128 stands for zero in the data rows.
Some points, one per row:
[131 162 125 133 123 116 106 120  38 139 145 174  93 160  83 116 106 102 106  51  77  89]
[141 150 102 162 174  89  89 132 136 174 135 145 122  62 148 112 159 112 159 137 140 148]
[161 177  73 154 177 210  46 121  87 137  52  91 183 102 147 132 166  67 116 109 116 119]
[156 120 104 126 121 146 143 116 145 107 133 196  96 100 109 128 159 158 108 139  82 143]
[146 176 111  91 128 158 147 129  96  96  75  62 136 137  99 158 126 153  81 163 255 107]
[140 109  79  84  95 133 103  94 113  56 156  99 119 113 129 134 134 131 109 112 139 162]
[146  92 139 144 122 159 177 161 161 101  45 131  87 126  82 162 112 131 118 137  89 127]
[ 82  89 239 162 153 151 104 112 180 138  29 103 124 189 137  72 104 124 115 213 134 144]
[129  73  77 124 120 138 152  84 126  83 154 116 108 132 139 131 125 143 122 123  52 143]
[120 141 107 136 158 147 143  46 164 142 117 148  81 122 112  89 115 115  66 168 163 110]
[103 119 176 156 194 130  99 180 125 144 157 112 156 121 159  92  72 157 114 125 133 175]
[102 123 161 156 128 118 149 166 131 152 136 138 131 106 122 128 137 122 132 132 114 120]
[149 128 115 159 142 126 167 149 132 148 114 144 129  75 157 107 171 117 175 136 129 131]
[156 127 150 140  99  88  97  87 120 158 140 102 119 102  95  79 128 157 154 109 123  91]
[110 114 131 137 149 121 140 148 120 105 150  67 140 121 145 172  86 123 178 126 162 140]
[135 142 141 103  98 112 163 186 147 135 140 135 193 144 144  98 158 172 150 100 112 153]
[141 122  94 147 136 131 148 166 123  84 106  84 120  79 167 104 113  42 111 150 179 127]
[112  55 167 141 108 124 104 173 135 144  33  82 155 151 128 108 153 194 160 147  82 119]
[135 145 164 138  76  65 151  96 144 101 105  67 197 160 121 118 161 165 102 154 193 111]
[107 170  78 165 132 150 129 108 152 153  58 169 153 194 150  63  96 148  63 153 114  89]
[119 144 120 140 189 156 157 122 136  94 127  44 142 146 150 140  81 132 139 147 154 144]
[125 159 152 116 124  71 154 180 143 167  85 130 170 125 134 101  92 144 116 130 125 110]
[112 141  74 128  95 106  92 127 106 157  60 187 204 188 137 125 131 153  88  78 118 111]
[106 143 155 162 125 181 150 157 128 123  80 141 185 160 123 122 102 151 111 158 141 121]
[104  84 237 133 117  70  69 182  72 174 102 140 147 121 124 123 164 161 166  69 165 113]
[129 149 109 165 103 102 109 185 145 113 130  68 150  92 164 127 123  79 127 157 152 155]
[170 143 122 135 138  89 138  66 159 187 147 101 105  94  71 158 141 153 160 101 132 118]
[152 116 149 138 124 160 125  94 165 160 114 140 115  94  71 120 138 152 102 121 132 110]
[118 100  90 140 118 122 147  83 147 122 126 165 144 125  88 126 106 202 101 137  87 114]
[124 120 152 122 120 156 163 122 169 153 143 149 145 122  99 133  71 175 101 121 136 126]
[128  70 194 131 132 148  99 200 139 129  14 107  90 154 132 124 189 163 139 181 156 137]
[109 179 121 178 161 104 103 156 127 120 105 148  94 101 141 154 159 113 123 180 165 179]
[104 147  97  74 174 162  83  61 158  81 216 139 114 124 144 177 142 103 134 118 144 219]
[113 143 141 134  60  94 100 136 122 109 148  94 180  94 139 101 161 165 101 106 196  92]
[158  77 178 136 112 123 147 138 135 125  91 144 100 106  77 134 151 131 124 112  87 113]
[107 124 111 187 100 127 149 144 127 104 103 138 158 124 135 179 119  57 141 137  71 135]
[127  76 157 159 105 128 122 140 134 138 114 167 128 132  45 133 158 133 115  99 113 138]
[119 122 124 122 136 130  64 160 101 153 121 103 153  98 144  84 126 107 177 114 149 102]
[159 120 109  85 112  96  68 103 124  94 176  76  89 139 158 122 121  97 139 108 110 126]
[ 65 197 150 174 142 131 108 116 146 133 103  57 101 139 160 124 153 130 150 165 169 152]
[157 113  60  68 121 143 140  96  85 100 165 113  43 122 167 142 146  83  98 153 174  94]
[106 143 142 125  96 110 119 106 116 134 139 152 170 174 121  69 121 146 165 147 144 114]
[175 139  24 120 153 209  98  41  67 117 166  81  68 129 171 134 108  87 113 122 123 169]
[142 133 107  92 114 159 134 106 162  59 156 126 192 132 131 162 135 101  99  93  88 150]
[102 131 125 180 110 126  57 167 109 148 135 114 151  90 151  91 143  87 137  96 138 123]
[157 152 117 165 118 120 164  42 136 148  95 147 131 154  90 189 122 191 116 102 119 123]
[104 132  73  99  90 155 123 125 130  58 182 110  74 130 169 119 140  91 126 151 109 152]
[149 173 138 116 119 159 143 125 120 100 100 134 189 161  85 171 218 140  72 112 135 138]
[ 98 129  96 108 113 175 169 101 120 112 151  93  72 101 168 157 110  89 146 120  89 108]
[145 123 109 136 114  76 109 157 135 121 158 140 136 115 110 127 217 185 118  96 119 121]
[129 157 115 120 123 135 126 113 164 149  94 196 127 152  93 138  55 141 101 121 136  50]
[152 168  86 148 163 127 112 147 127 124 132 138 154  97 147 151 207 104 119 111 143 149]
[122 190 119 175 157 166  77 137  78 138 191 101 149 101 154 148  99 135 173 154 142 139]
[142 139 151 122  91 108 157 124 166 159 139 145 201 115 112 125 176 155 162 124 160 152]
[136 127 115 159 117  69 158 157 131 117 121 167 152  87 125 130 166 133 123 120 157 138]
[161 179 132 112 136  96 163 170 182 123 140 120 184 151  98 156 170 170 142  77 134 188]
[127 140 112 118 145  94 128 129 141 171 161 135 129  75 162 102 165 154 159 158 152 143]
[148 135 120  87 103 123 146 164 162 124 122 131 231 151 133 128 185 133 115  94 116 156]
[154 171 104 138 156 143 167  84 106 143 140 112 102 109  76 156 118 155 112 118 104 134]
[135 127 141 144 148 133 145 168 128 114 164  66 140 136 142 157  80 149 179 123 160 139]
[119 108 112 152 104  97 124 127 141 162 147 154 210 182 195 176 131 130 190 153  97 148]
[153 128 105  81 130 156 101  56  89  78 130 103 140 133 127 147 150 106 124 110 128 155]
[121 154  63 115 180 152 126 172  97 133 118 136 129  98 194  79 133 110  88 151 195 131]
[134 161  58  71 109 134 132  83 117 137  78 130 126 107 109 173 124 159  59 120 173  57]
[ 83 114 161 160  56 119  91 134 143 144 140 154 191 121 148 167 119 138 129 142 169 149]
[123 146 155 131 129 135 158 145  79 141 136 147  56 137  86 152 125 105 151  56 123  78]
[ 86 141 111 118  16  85  94 166 156 132 207 110 192 108  87  94 135 157 127  87 160 122]
[138 119 131 105 107  71 118  75 135 115 167 139  93 160  85  95 135 170 117  96  73 157]
[115 121 160 147 144 165 104 133 108 163  64  87  84 114 108 156 132 145 136 102 120 102]
[123 145 120  99 136 158  96 147  95  79 166 130  62 123 169 111 105  79 130 120  37 207]
[194 138 105  64 119 156 120 158 179  69 148 104 143 137 173 147 144  93 144 140  93 163]
[112 151 137 140 106 119 151 169 174 151  82 133 186 135 113 126 125 111 124  98 126 139]
[102  79 135 110 171 162 119 199 128  80  78  95 101 109 164  83 112 105 143 203 196 130]
[109 144 108 149 129 124 112 156 111 109 224 149 113 125 109  77 113  97 143 134 204 139]
[123 152 113  71 144  37 139 145 139 134 158 126 151  88  89 112 200 243 119  72 107 139]
[118 159 138  93 134 164 111 118  75  82 158 122  74 149 155 149 127  67 169  91  85 119]
[128 114 130 147 122 124 123 189 110 165 155 132 125 145 156 106 137  95 130 122 136 174]
[ 95  90 141 158 168  96 137 147 156 145 128 174 125  88  90 116 121 155 152 131 173 134]
[147 136 129  76 103 119 114 122 152 132 119 114 206 110 116 101 151 117 121 101  75 181]
[138 113 126  87  80  94 122  63 160 112 173  86  87  99 177 173 135 124 154 152 128 122]
[118 128 156 151 132  63 119 110 198 182 166 114 148  82 158  97 157 189 167 164 120 160]
[140 162 120  66  96 125 135 203 149 131  91 137 174 124 135 108  80 149 135 172 151 132]
[110 168  94 116 215  14 156 126 144 157 158 148 114  71  97 122 177 176 134  93 120 188]
[119 128 170 154 135 127 155 167 161 151 135 153 145 113 116 121 101 123 131 131 133 130]
12 more points follow, each with its number after it:
[138 163  54 146 156 154 149  90  97 154  96  91 119 133 117 137  85 128  94 139 127 114] 0
[143 118 107 102 143 145 170 116  92 139 114  96  62 149 118 135  82 119  81 189 227 129] 1
[150  49 113  82 131 174 113 128 145  96  59 107 108 160 170 137 114 157 152 157  47 153] 2
[120 115  89 134 113 118 153 156  68 151 126 159  95 138 164 101 160 111 107 128 166 110] 3
[113 214 133 120 151 156 145 144 116 167  62 135 198 228 197  95 102 145  98 128  74 134] 4
[113 145 111  99 110 111 112 216 135 129  50 120 147 126 185 123  98 125 151 179 117 147] 5
[144  96 147 130 126 119 153 170 136 128 115 137 139  84 148 140 147 124 192 146 120 155] 6
[145  88 114 155 119 187 183  99 120 125 144 141 106 150 103 156  58 116 138 116 163 112] 7
[115 122 137  96  74 134 119  38 122  62 145  91 166 145  84 177 140 141 110 127 132 137] 8
[149 115  55  92 126 149  61 122 104 117 165 121  74 129 172 110 116  86 102 109 105 109] 9
[127  55 172 134 133 162 127 148 151 138  18  98 114 117 100 154 111 204 139 166  73 123] 10
[ 67 129 132 134 141 148  89 134 104 145 211 124 137 120 142  47  76 118 152 136 181 152] 11
Which of these numbered points is nearest to each point below, ignoring the 2 directions in which the first points spread most? Its number follows each.
[149 139 195 112  68 111 158  83 148 129 110 166 216 153  45 151 139 190  86 112 103 109] > 8
[120 122 110 111  81 118 124  66 128  64 128  64 121 132 124 132 148 117 115 141 168 136] > 8
[150  60 115  99 107 185  91 158 141  97  64  90 104 138 169 141 140 126 154 172  44 163] > 2
[143 129 134 158 155 147 182 159 162 131 129 149 155  63 128 120 164  94 139 147 128 134] > 6
[132  61 166 139 108 158 130 110 142 130  39 128 124 152  85 158 155 194 136 152  60 120] > 10
[ 72 133 159 109  43  78 118 149 124 156 212 131 157 134 116 124  97 173 194 108 179 121] > 11
[184 162  98 111 200 186 105  58 106 132 124  87 136 133  93 157  93 138  91 110 114 122] > 0
[150 153 129 118 151 126 113 176  94 151 118 186 210 213 184  53 145  89 138  99  82 150] > 4
[140 135 142 151 163 136 171 172 166 126 151 146 120  78 138 112 136 106 168 150 144 112] > 6
[117 135 121  91 121 113 106 213 120 113  78 122 142 106 183 128 100 129 138 181 143 131] > 5
[104 131 138 134  79  86 113 136 110 135 209 113 134 127  90  96  87 149 134 111 167 147] > 11
[146  62 139  88 111 190 112 135 136  67  49  97 100 159 164 142 138 141 133 154  39 162] > 2
[ 74 108 141 146  95 137 100 169 139 135 232 143 148 133  81 145 112 138 144  61 149 171] > 11
[108 156 104 120 101 118  92 203 121 106  85  87 117 117 161 130  90 161 124 205 169 149] > 5
[137  78 159 167 117 170 122 141 150 104  18  82 124  92 122 165 107  89 134 132  79 146] > 10
[107  52 146 185 140  98 159  93 182 143 137 194  94 112  30 171 104 173 144  84 125 120] > 7
[104  91 162 130  93 176 121 170 105 133 206 176 144 111 122  88  82 112 169 102 160 126] > 11
[140 170 114  68 125 165 145 157 145 146  73 104 191 211 158 121 112 125 121 166  99 147] > 4
[109  73 147 137  79 144 158  97 127 146 157 154 123 148  59 127  91 167 106  60 116 118] > 7
[129  74 126  93 159 163 129  88 131 125 135 109 145 158 179 196  50 126 160 155  61 134] > 2
[146 122  91  94 129 109 129 144  86 123 173 134  87 127 157  88 179  93 138 162 237  79] > 3
[165 130 168 150 138 144 219 103 169 141 154 174 110 130  33 158 109  88 108  93 118  67] > 7
[ 56 131 188 158  52  99 155 121 173 164 173  76 146 124 119  79 136 165 172 123 194 132] > 11
[164 146  54 170 132 159 140  89 132 129 110 104 125 146 126 147 124 136 120 150  86 125] > 0
[133 140  65 123 137 164 126 177  83 123 116 104  99  92 183 107 117  42 111 197 221 116] > 3
[108  96 115  60  71 167 111  72 120 139 255  98 109 124 137 136  33  82 147 151 136 147] > 11
[111 128 102 111 145 181 132 107  99 105 101 113  40 127 134 102  76 114 102 225 204 121] > 1
[108 129 103 128 155 142 140 132  94 145 129 124  69  97 141  86 154 110 125 135 176 146] > 3
[108  95 170 161 124 134 169 101 169 136 134 128 126  99  66 183  72  76 105  73 113 120] > 7
[152 105 154 142 173 146 144 116 120 159  67 126 120 142  80 149 103 157 117 142  50 103] > 10
[141 117  99 127 181 162 157  79 107 147 158  99  71 121  86 105  60 126  83 161 226 113] > 1
[139  68 169 180 130  83 168 146 141 160  48 126 113 118 123 169 179 174 122 108  68  96] > 10
[156 148  86 139 175 134 139  80  98 160 106 116 131 141 102 172  67 136  97 133 128 118] > 0
[123 119 142 136 145 149 180 166 152 118 144 148 130  64 113 136 138 100 160 158 145 129] > 6
[116 100 145 180 124 121 108 150 123 126  83 121 169 110 174 149 165 102 178 123 125 146] > 6
[169 109 127 117 122  70 203  91 169 165 148 108  60  81  73 159 151 163 149 168 205  86] > 1
[163 145 100 102 119 135 138  99  79 147 136  87  66 133 119 150 119 143 110 155 198  91] > 1
[135 115 159 158 137  98 173 157 167 149 146 131 133  87 120 138 139 146 161 133 132 128] > 6
[146  93 161 156 129 145 197  99 139 129 147 146 122 144  72 158  86 124 144 106 110  96] > 7
[110 112 132 105 142  74 139  55 181 185 212 104  42  61 130 190 199 150 206 108  96 118] > 6
[ 97 154 146 112 122 137 114 175 116 136  55 124 147 165 161 138 112 155 122 190 135 160] > 5
[153 128 149 174 137  98 158 147 152 181 171 137 128  82 115 132 160 158 179 105 107 123] > 6
[176 150  76  83 184 161 141  54 139 114 169 103 116  82 119 215 158  88 168 117 106 178] > 6
[ 77 206 168 155 229 122  46  94  21 135  89 201 100 211 127 127 137  94 126 156 108 163] > 4
[164 123 105  87 150 123 127  93 139 128 189  81  76 102 156 158 118 107 166 145 134 173] > 6
[110  73 171 170 175 194 162 108 171 147 120 110 130 123  73 169  11  86 160 124 100 124] > 7
[130 114 134  73 117 135 120 217 103 126  64 130 131 124 188 157  69 147 142 211 208 120] > 5
[143  78  83 107 136 135 122 121 139  98 174 100 121 120 131 121 106 152 136 124  16 170] > 2
[152 118 131  60 147 101 139  58 162 169 138 122  84 102  93 159 138 184 141 116 170 109] > 1
[132 138  91  96  91  68 132 164  88 117 153  99  84 120 187  99 167  85 148 151 225  55] > 3
[139  96 158  87  98 146 158  87 109  70  74  74 154 107 110 176 150  99 105  99 123 156] > 8
[127 142 161 167 125 117 161 153 161 168 161 158 155  75 109 155 147 123 138 120 126 124] > 6
[142 122  79  61  82 154 112  71 151  50 182  90 134 115 138 151 173 135  94 107 156 120] > 8
[ 66 185 158 132 132 131  86 138  88 120  84 176 157 171 154  50 136 112 123 130  70 151] > 4
[135  91 122 121  82 117 172  44 134 115 116 116 200 145  22 165 151 189  65  97 141 102] > 8
[128 130  29  74 206 172 129 190  71 104 140 149  85  43 178  88 171 120  46 180 210 160] > 3
[130 100  75 121  78 167 121  66 123 119 255 118 109 126 136 121 102 109 154 113 149 166] > 11
[174  96 147 120 168 171 116 115 101 121 123  98 106 130 124 193 133 100 130 104  32 112] > 10
[148 144  84 167 121 143 138  75 136 120  66 133 133 111 118 126 111 149  80  87 117 124] > 0
[135  74 148 163 108  78 145 100 145 141  42 140 139 139  66 150 163 177  85  99 104 132] > 10
[100 153 111 120 106 123 125 213  92 119  72 104 154  76 155 130 125 109 140 139 121 129] > 5
[162 101 159 131 115  68 189 116 152 131 102  65 113 108  89 137 137 175 117 144 175  86] > 1
[168 119 111  70 167  86 147 109 160 172 143 140 154  79 134 156 216 188 158  65 153 145] > 6
[149 121 134  79  76  99 138  79 118  90 154  72 133 120 125 150 155 126 110 143 166 119] > 8
[136 142 111 105 101 101 105 175 123 130  73 123 147 106 171  99  84 143 109 188 156 123] > 5
[125 123 126 108 127 122 140 137 138 113 126 119  90 125 109 123 110 144 140 173 183 103] > 1
[ 77  72 164 165  97 142 113 140 155 147 189 143 166 147 131 131  94 129 181 128 175 142] > 11
[ 99  91 125 167 128 154 148 107 155 119 112 177 100 136  93 145 108 154 124 112 140 135] > 7
[158  46 156 185 141 139 172 131 132  91  61  55 115 112 118 151 115  72 101 136  94 128] > 10
[ 85 118 129 166  87 163 112 111 100 154 152 164 144 221 131  72  85 131 131 115 142 159] > 11
[143  99  97  93 124 181 121  94 129  82 159 137 117 129 143 138 132 146 109 141  64 162] > 2
[123  79 145 126 134 137 134 199 123  90  30 113 128 133 146 102 144 156 163 153  93 123] > 2
[ 47 173 128 186 184 145 185 169 131  90 155 117  76  78 152 162 160 114 149 186 130 174] > 6
[141 128 101  68 122 149 130 107 122  79  92 137 134  96 138 171  61  74  95 113  76 105] > 5
[117 132  75 192 145 162 136 120 154 116  82 145 182 222 197 106 138  98 134 229  94 165] > 4
[162  77 182 168 141 117 138 144 134 135  41 136 103  93  81 181 104  78 116 121  94 121] > 10
[111 157 155  54 177  86 175 148 154  77  86  83 161 166 159  74 144 122 108 163 135 142] > 5
[128 137 106 103 136 106 150 182  90 126 114 141 105  76 169 110 129  90  85 172 170  92] > 3
[163 101  90 110 140 152 116 104 104  78  89  91 112 130 176 160 147 139 119 114  93 155] > 2
[128 130 139  67 135 105 167  84 157 144 157 141 107 103  63 139 110 140 105 119 140 122] > 1
[162 105 137 130 159 146 124 202 141 101 135 164 137  91 143 130 215 106 130 114  96 141] > 6
[ 91 158 100 190 107 165 126 184 117  91  86 112 171 151 195 148 127  24 136 167  60 153] > 5
[140  95  76 106 151 167  92 107 118  78 170 139 117 132 143 140 125 177 118 144  46 134] > 2
[113 139 126 150  96 164 109 139 142 140  96 149 176 195 195 166 107 144 173 189 127 136] > 5
[162 105 109  97  82 124 173 120 124 118  84 124 126 127  41 161 174 222  96  91 120  96] > 10
[155 108 159 117  77  37 138  87 150  96 114  71 163 119  65 165 130 155  84 121 165  91] > 8
[118 140 133  80 134 147  56 109  80  95 166 157  68 176 147 113 111  65 147  73  54 104] > 9
[143 126 162 128  60  88 150  83 166 110 123  85 154 137  49 133 140 161 100 126 178  99] > 8
[150 148 133 120 148  88 116 122 132 144 156  75 128  68 156 143 204 149 195 127 168  99] > 6
[ 93 149 149 102  50 107  89 191 112 160 134 127 156 122 148 127  51 161 162 163 165 143] > 5
[142 149 101  93  74 121 172 183 180  72 183 168 200 123 170  90 127 176 146 196 124 136] > 5
[156 122 153 117  86  76  74  88 137 143 127 110 117 121  94  91 110 139 125 103 138  58] > 9
[132 141 100 116 126 144 150 146  77 125  87 122  80 158 159 105 149  91 104 186 199  92] > 3
[109  68 185 136 115 126  90 220 133 131  33  81 150 121 141 123 142 182 162 169  69 146] > 2
[112  95 144 146 124 136 124 108 171 145 113 173 122 169  88 169  64 144 110 103 136  78] > 7
[146 148  49 176 116 150 145 106 123 152 109 108  86 146 123 132 142 131 112 139  91 121] > 0
[ 91 122 159 166 117 139 190  95 144 125 131 144 113 151  90 162 111 137 136 138 120 117] > 7
[140  88 161 115 135 127 190  88 142 130 146 104 135 142  78 155  60 145 140 136  98 107] > 7
[181 132 135  90 100 137 135 164 161 149  97 140 245 178 184 149 151 126 125  98 120 157] > 5
[165  71 139 113 147 158  97 143 146  83  76  98 111 111 156 177 114  57 128 112  42 154] > 2
[127  87  97  70 143 170 151 109 191  42 172 124 158 129 164 154  76 157 150 158  85 135] > 2
[157 119 130 114  85 119 141  82 128  94 136 114 174  98  57 158 143 164  71  92 174  94] > 8
[151 112 126 101 140 117 163  88 166 174 172  83  57 134 104 162 143 129 159 127 216  80] > 1
[142  92 116  98 144 154 137  95 132  67 139  70 141 139 142 118 109 103 102 141 147 159] > 8
[ 73 149 147 123  67 102  91 178 130 138 155 141 144 149 107  57  89 148 144 114 130 128] > 11
[144 107 140 134 146 118 149 142 128 157  69 103  83 131 122 157 111 153 113 104 101 143] > 10
[162  72  62 124 191 116 129  36 162 170 187 106  79 100 177 172 130 109 213 123  66 161] > 6
[134 155 129  84 128  46 120 175  97 134 127  65 152 110 139 150 137 161 140 128 170 107] > 5
[108 137 110 109 125 144  94 126 101  61 131 111  81 132 174 120 119  61 137 150  48 163] > 5
[ 42  85 171 150  66 148 143 150 135 145 200 136 156 173 142 128  52 123 204 112 156 153] > 11
[ 96 190 165 149 132 121 101 136  55 138 118 147 123 202 165  85 127 100 128 101  97 119] > 4
[135 113 158 168  99 160 122  97 170 161 122 172 103 108  84 180  98  88 154 128 150 103] > 7
[104 161  68  99 127 107 154 149 112 152 105 149 113 105 155 129 147 136  80 121 136  95] > 3
[135 137 140 110  83  97 131 146 141 130 117 131 224 156 136 127 172 167 117  88 127 166] > 5
[105 111 105 176 135 138 144 170  94 109 127 144 115 175 198 107 132 121 112 218 130 154] > 3
[142  99  88 124 128 142 163  96 116 152 136 136  64 123  98 137 113 141  90 146 166  68] > 1
[120 120 184 125 132 149 190 101 131 146 124 147 104 114  64 159  67 131 104 129 113 107] > 7
[117 140 145 110 104  49 166 179 171 156 143 149 196 186 131 126 145 163 154  69 113 148] > 5
[137 104 124  97 138  89 158  69 170 129 179 115 105 109 135 117 156 140 145 109  79 159] > 6
[100 100 153 123 130 128 161 132 157 129 105 157 154 142  93 169  55 132 119 150 134 105] > 7
[125 107 122 109 107 121  97 133 111  97  90 108 116 116  90 110 100 203 124 145 101 114] > 10
[126 157 190 143 176 163 116 157 140 121 125  80 190 175 167  74  90 129 157 180 154 126] > 11
[154 108  69 108 174 163 169 134  95 136 129 161  65  80 102 132 137 196  11 149 152 152] > 1
[170 160  72 158 126 187 138 146  77 136 118 155 104 184 169 101 120  67  56 133 175  68] > 3
[114  95 155 134 124 170 117 151 152 132   0  88 156 161 134 109 150 192 131 207  84 143] > 2
[ 92 180 153 154 139 145 124 136  71 133  97 125 149 162 156 127 104  38 146  89  87 106] > 4
[125 125 107 100 146 140 131 114 102 102 161 117  82 112 123 129 126  86 168 119  65 177] > 6
[110 161 175 141 129 112 145 134 107  90  90  94 174 159 121 124 148 112  61 156 160 179] > 8
[123  73 161 133 123 121 197  91 164 117 154  89 132 153  90 171  55 176 137 144 123  91] > 7
[131 145  80 126 155 153 116 155 114 135  84 178  83 108 169  83 125 101  77 179 243  89] > 3
[146 141 127 154 186 155 135  34  96 174 118 119 131 159  53 147  89 174 114 125  87 102] > 0
[142 111 112  42 154  33 143  65 158 130 168 100 120 107  82 129 169 242 133  69  30 124] > 10
[105 171 122 122 105 122 123 158 130 139  74 182 157 177 153 138 119 158  95 133 104 109] > 5
[155 129 121 108 120 148 119  80 150 101 170 110 113 129 149 144 141 103 145 126  88 170] > 6
[131 102  97 114 128 132 121 113 139  47 162 146 106 169 145 144 117 139 142 173  77 171] > 2
[126 123 123 137  88 164 123  65 125 159 175 133 107 158  74 120 104 139 124  91 141 111] > 7
[135 106 132  72  81  82 134 103 144  68 161  64 115 115 139 162 151 124 108 104 150 127] > 8
[112 122 109 126 109 141 126  86 123 140 152 178 143 168  61 128  45 133 100  88 139 119] > 7
[154 112 122  83 102  87  37  95 122 127 161  85 117 143 147  85 134  69 163 102 132 120] > 9
[116 168 169 148 138 138 146 139 212 154  55 177 174 173 143  94  90 144  98 172 117 139] > 4
[ 70 123 103  93  85 175 113  53 132  81 204 114 108 190 135 137 103  67 176 164  82 160] > 8
[ 95 129 118 164 209 178 108 139  76  90  91 133 133 187 178 104  92 138 142 173  85 146] > 4
[ 82 106 186 167 179 193 132 149 163 141 103 142 138 164 132 110  56 142 153 175 135 136] > 7
[106 149 113 107  87  94 130  84 120 154  72 151 162 141  72 120 114 193  65  88 146  65] > 0
[163 154 117  65 149 163 117 128 111  80 158 182 150 176 167  95 125 126 111  79  62 156] > 4
[151 135 186 103  83  79 191 114 150 132 111 146 212 148  67 136 163 181 110  84 111 111] > 8
[158  83 153 129 117 133 103 184 121 123 119 154 143 108 127 134 202 143 161  94  98 150] > 6
[151 174 115 135 211 137 166 117 109  97 116  37 160 151 162 106  85 114 103 153 169 139] > 0
[144 112  97 112 145 160 145 123 124  67 174 124 103  97 150 143 139 120 114 147  50 159] > 6
[145 126 144 132 104  88  38 162 127 129 152 101 133 103 159  59 140  90 157 120 140 107] > 9
[130 150 120 139 164 135 157 112 156 164  94 122 146 178 134 140  90 140 148 178 113 144] > 0
[ 79 125 104 194  70 115 105 143 131 139  88 115 203 160 180 178 130  55 154  88  78 143] > 5
[152 108  96  95 117  98  49 109 124 102 164  72  96 130 144 103 141 106 159 110 110 135] > 9
[142 159  64 147 156 167 121 183  55 128 131 112 103 129 190 101 140  82 138 148 137 153] > 3
[ 88 173 131 174 162 165 160  89 185 192  91 109 121 124 158 127 137 136 155 162 122  99] > 0
[120  82 140 114 144 163 189 134 192  76 146 181 176 139  89 154  81 185 119 128 111 114] > 7
[139 100  95 132 123 167 144  92 110 146 114  89  67 137 109 133  75  86  81 145 194  83] > 1
[102 139  99 106  87 102 134 177 115 121 171  99 155 118 135  98 106 127 151 182 201 127] > 11
[115 164 106 165 110 166 122  92 141 159  49 184 190 167 124  84 115 155  51 133 156 110] > 0
[137  86 114 121 136 159 135 105 118 128  76 128  57 120 120 130 128 112 130 174 169 123] > 1
[127  96 120  95 112 131 125 103 111  53 147  88 108 117 124 145 118 125  95 113  91 163] > 8
[129 158  48 149 174 195 110 141  50 120 157 117 108 111 172  95 117  91 103 159 181 133] > 3
[157  44 170 178 138 123 185 141 151  88  35  73 107  94 123 166 118  63 101 108  82 158] > 10
[164  64 126  79 146 160  93 137 129  60 121 129  99 126 143 153 185  93 144 100  57 138] > 2
[ 83 132 148 118  68 102  90 147 101 127 151 153 173 203 116  87  92 137 144 101 138 139] > 11
[129 141  88 124 144 182 126 125 118 103 136  80  64 129 122 118  64 143 112 170 186 116] > 1
[129 103 132 170  95 116  59 166 139 160 127 145 134 108 129 106 162 136 155  81 113 124] > 9
[109 147 144 166 142 140 146 156 128 124  86 135 144 209 153 122 119 135 130 167  96 156] > 4
[114 138 113 161 157 167 145 161 114 136 112 120 114 173 165 101 133 105 121 138 160 150] > 3
[131  78 149 163 122 146 115  74 155 156 131 223 101 148  83 118  86 119 144 109 105 114] > 7
[118 140 157 163 125  78 105 156 146 143 145 121 144 123 133 143 157 145 185 105 152 154] > 6
[114 133 135 211  82 124 106 129 115  89  92 154 211  82  86 160 168 105 105  84 141 106] > 8
[154 134  98 155 148 146 149 127 127 149 123 129 132  84 155 107 172 117 167 160 162 152] > 6
[104 138 168 150 152 167 123  46  96 153 133 167 170 199 134 126  76 188 151 179  83 129] > 4
[138 118 147 143  82 102  79 109 113 146 118 112 119 128  84 103 126 130 142  94 142  61] > 9
[120 103 137  99  98 172  87 103  97 119 224 154 101 153 125  88 107  74 127  65  98 151] > 11
[141 156 121 154 157 126 142  84  94 126 105 171 145 119  77 173 154 156  91 108 152 106] > 0
[128 151  97 105 101 130 142 140 111 106 127 108 168 104 133 112 165 130 115 126 203 129] > 3
[122 106 121 173 139 127 151 117 131 159  51 137 121 104  96 134 126 107 108 100 113  90] > 0
[112 139 150 155 162 145 160 178 124 127 119 132 137  90 148  92  97  98 133 165 117 121] > 6
[125 115  72 147  95  93 105 196  85 135 155 152 140 158 202  93 152 125 117 182 154 168] > 3
[131 106 174 162 146 144 131  81 185 153 115  96  93 102 112 137 108 147 113 188 136 118] > 10
[111 124 105  95 122 171  85 116 109 119 124 134  93 104 136 141 117 129  86 101 102 131] > 9
[109 147 149  56 115  64 133 124 160 144  51 200 133 111  78 166  68 198  68 137 166  49] > 1
[131 117 148 128  59  21 137 147 134  99 147  65 188 114 133 122 180 162 141 113 214 108] > 8
[120 182 117 144 164 145 162 114 199 167 113 118 181 184 145  82 103 148 103 178 110 134] > 4
[157 103 169 118 114 118 134 113 134 131  80 137 113 139  43 169 167 159 105 120 177 112] > 1
[139 115 140  51 171 168 127 123  95 105 154 151 148 175 168 114  74  92 162  80  32 174] > 2
[131 133  97  87 122 127 121 118 113 122 115 141 180 111 118 136 221 170  92  94 197 140] > 3
[114 128  73  84 123  96 117 177  77 118 124 103  69  96 186 108 127 106 124 199 251 107] > 3
[140 146 162 132  76  68  57 150 112 165 115  94 165 118 151 113 153 129 162  90 157  82] > 9
[132 105 159 162 113 137 140  93 140 146 130 176 110 138 108 146 108 101 145 112 112 105] > 7
[183  75 128  85 148 175  81 121 126  99 147 136 104 127 144 168 181  96 116 113  49 165] > 2
